Each path below is one point turned by a fixed rotation once a step. After each direction that follows a path, write how fast that rotation turns it, in deg/step (0 if it stays still).
Each turn is a multiple of 5 degrees from 10 to 175, or 0.
Each row of a path follows its step; steps can be skipped.
Path 1:
step 0: [ 14 -11  -4 -14 -24  10  13   8  -8  10   3   2 -10  23   5  14 -21   4
  -6  -8  -6 -19  19  14  18  -6   3   5  -4   7   0   8  14  13  11  16
  -9  22  -3 -13  13  16 -13  -4   8   7 -33 -17 -19  16  10  -5   2]
step 1: [  4  13 -30 -26  -7   8  10   3   6   9   5  13  -3 -10  -7  -2  -8  13
  16   0   6   6  19  16  -3  -7  18  11 -19  -8 -22  -5  -8 -34  29 -16
   2   3   3   0   1 -19   7 -17   1   9  -5  -8 -20   4  -1   3  12]
step 3: [ -6  17  14   8   4  -3  -6   0  -4 -27   2  -7  20  20   7  13  -5  17
   8 -17   6  -5   3  -7  -8   0  -6   6  -1   9 -18   3 -24  -5  17  -5
 -23 -12   6   6  -5  13 -12  18 -28  13   8   8 -29  -9  16 -12  -6]
step 4: [-13   8  -5   7  20   5  24 -17  10   0   1  -1   2 -12  15  18   8   0
  -5 -11   2  13 -27 -21 -15   0  -8  -4  -1  23  12  -7   5 -13  15  -3
  21  -7 -14  28  11   0  -9  13 -12   6  32  -3  -6  10  -2   9   8]
step 5: [  2  -4  24  -8   5   5  18  -5  -3  -6  -2 -11 -16  25  -3   7 -12  -7
 -21  -6  -3   2  18 -19   3   1  -6 -25   9   9  -6  -7  17   3 -16  26
  26  -6 -12  18   8  19   1  11 -15   5 -17   3   6  13  -4 -23   5]
step 7: [-16   6   8 -12  -1  -1 -11  -8  21  16   6 -23  -5 -18 -11 -10  -7  12
  19  20   8   0 -23   5   7  -6   8   3   5   2  24   2  22   8 -12  23
  -6  10 -15  -4  31  -7  14  12   5  -8 -16 -10  13  -9  -7  -6 -11]
step 8: [ 15   4  26 -19 -15  -4 -22  -7  11   2  24  18  -7  23  -7  -9  13   8
  23  -6  12 -11  10   4   6  -9   3  16 -13  21   3 -15   5  15   1   0
 -23   0  10 -10   2  18  12   3   0   0 -11   8 -18  -4  10 -11 -18]
step 9: [  0  12 -24 -10   0   0   2   5   1  25  15  23  16  -3   5  -2   5 -20
  -3   1  19   8  -7  -2  -2  -2  -6   8 -28  21  29 -23  -6   9  24  -9
  -2   5  -8  -1  10  -3  -6 -13  17  19   7 -10  -7  -2 -10  17 -11]
step 11: [ 27  14 -20 -15  -8   2   5   8  -8  -3  -7   4  14  -3   6  11 -11  19
  -7 -15   4   2   3  -1  -4 -14  17  -6  -8  -4 -24   2  -9  -6  -2 -18
 -12  15  14  20   2 -20  -1 -14  -3 -10  10  -9 -40   1   8 -12  22]
Directions:
[ 3 -1  2 -2 -6  3  1 -2  0  3  5 -5  1  4  1  0  2 -6  6 -1  0  4 -1  0
  1 -2 13  1  0  5  3 -1 -5  4 -5  2  3 -4 -5 -6 -1  2  4  6  2 -6  0 -2
  8  2 -1  1  0] | 40
[ 2 -2 -4 -8 -6 -5 -3 -4 -3  3 -2  5 -4 -3  1 -4 -3 -3 -3  1  2  0 -5 -5
  6 -3  0  3 -1 -1  0 -2  0  8  4  2 -4  6  0 -7 -5  1  3 -3  1  0  0 -2
 -4 -7 -2  1  5] | 35
[ 3  0 -5  3  0  4  4 -5  6 -3  4  7  0 -3 -1 -7 -3  3 -4  5  0  1  4  5
 -8 -2 -2 -3  0  5 -7 -2 -5  3 -2 -2 -2  2  4 -2 -4  0  7  8  0  0  3  1
 -3  2  2 -1 -1] | 145
[-3 -4  2  1  3 -4  5  1 -1  8  8  2 -5  0  1 -3  6 -6 -5 -2  1  4  5  4
  3 -1 -2  4  1  1 -1  4  1 -1  6 -9  6  0 -2  1 -1  2  1  3 -1  4 -4 -4
  0  0 -1 -8  3] | 85
[10  4  5 -2 -1  1  1  0  2  0 -5 -1 -7  2 -4 -2  0  3  2 -6  0  8 -6  1
 -3 -4 -4 -2 -3 -3  0  6 -5  2  5 -6  0 -3 -2  1  1 -3 -2  1  7  3 -2  8
  0  0 -3  2  0] | 145
Path 2:
step 1: [ 10 -12  17  -6  -4   7  -4 -12 -10 -15   1   0  -2   2   1 -12  17 -15
  -1  -8  11  -3  11   6  -2  11  17 -28 -27   0  -7   6 -14  15  -8 -17
   9  17  12  -3   6  14  10  -5   5 -14  15 -23  21  20  27 -13  18]
step 2: [-14  -7  -4 -35  -7   8 -10  14 -13  12  -9   0  33 -19  -3 -11  -1  18
   4  -9  13   0  -6  -2  10  22 -17   9   1  15  -6  -8 -20 -15   6  -8
 -18  -8 -11   1  10  -4   5  18  12 -16  -8 -20   8 -14   4  14  -6]
step 3: [ 16   7  15 -18  27  -2   1   9   9 -23   2   1  16  13 -16 -11   5   5
   0  -9  -7 -23   4   5  26 -30   3   6  -6   1 -11 -27  -9  12   5   5
  -4  21  12   1   9 -11   7  -3 -13  23   5  11  11  -8  16   5  -2]
step 4: [ -2  -1  -7  21 -18  16  15 -17 -35 -11  -3  14  13  -3 -12  -6 -18   1
   0  -3  23 -13   2  -2 -13  -4  -5 -11   4 -12   2  -2 -15   6 -17  -9
  -9  13  -6  18  14  -6  28 -30   6  -9   5 -11 -10  -6   7   3 -16]
step 5: [  0   1  -6 -11   4  12   6   3  -2   4 -14  -8  17  16 -16   4   4  18
   2 -13  -5  32  18 -16  11  18  -1 -18 -12   0   8  -5   2  20   2  23
 -33   4   9  10 -19 -18  -1   2   0 -13  -8   6  16  -7  11   6  24]
step 6: [ -2 -23   0  11  27  27   8   0  22  -6   1  16   4 -11  -8 -11   8   3
  19  -4  12 -13   6  -5  -7  -7 -11   8 -21  11 -14  18   1  28   3 -27
 -11 -11   3   6  -1  13  13  13   1  17   8   0   8 -13   9  10 -15]
step 9: [ 16  -3  11   8  -7  -8 -10   2  10   5  12  22  -2   8   8  -9  -7  12
  11 -11  28 -15  27   3  -8 -11   4 -18  -3   3  -7  -6  22  15 -29   3
 -14  31   5  -2  -8  23   5   7  -2   1  14  -9   9   3  19  -4  13]
step 10: [-21 -12   3  13  -4 -11 -11   3   7   2 -28   1  24 -19  -4 -10   6 -11
  -1 -15  19   5 -16   5 -12  17  -4   1 -10  16  11  -8  -2   9   3 -15
  -8  -4  22   7  13 -24  -6  -3  10 -19 -15 -34  -2   9  17  -2   6]
step 11: [ 10  -1  20 -45   2   0   2  14  15 -11  -3   3  20   5   7   6  -5  11
  -6 -15   9  11 -20 -11  -5 -10  -8  22   2  12  -9   0   5   8   8   3
 -18  20   8  -3  -7   7  22  12 -25  13 -16  12  -9  -9   7   7  -4]
Directions:
[-4  3  4 -1  2  5 -1 -2  1  7 -4 -2  2 -4 -4  4  9 -1 -1  2 -3  3 -2  1
  1  6 -6  4 -1 -1 -2  0  4 -8 -6 10 -1  2  2 -3  0  2  9 -4 -1  2  0 -1
  0 -1  1  1  0] | 125
[ -1   2   1   6   5  -1  -2   2   5   3   3  -7 -11   0  -2  -5   2   6
   2  -1   3  -7  -1   4   7  -2  -3   0   4   4   1  -2   0   2  -2  -1
  -7   2   1  -4  -3   1   2   1  -3  -1   1   2   5  -5  -2  -5  -5] | 120
[  0   2  -5  -5  -4   0  -2   1   2  -1   1   2  -1   0   3   6   2  -1
   2   2 -12  -5   1   5  -2  -6  -7   2   8   2  -4  -2  -5  -1   6  -3
  -5   1   5   3   7   0   1  -4  -4   3  -3   1  -1   1   3  -2  -5] | 85
[ -2  -7   0   0   2  -3  -1   0   1   0  -6   4   6  -3   2   0   3   4
   0  -4  -3   3  -1   4  -1   0   8   2   0  -3  -4  -3   6   1   1  -3
  -1  -2   3  -7   8  -3   2   5   0   1   2  -1   5  -6 -10  -3  -4] | 90
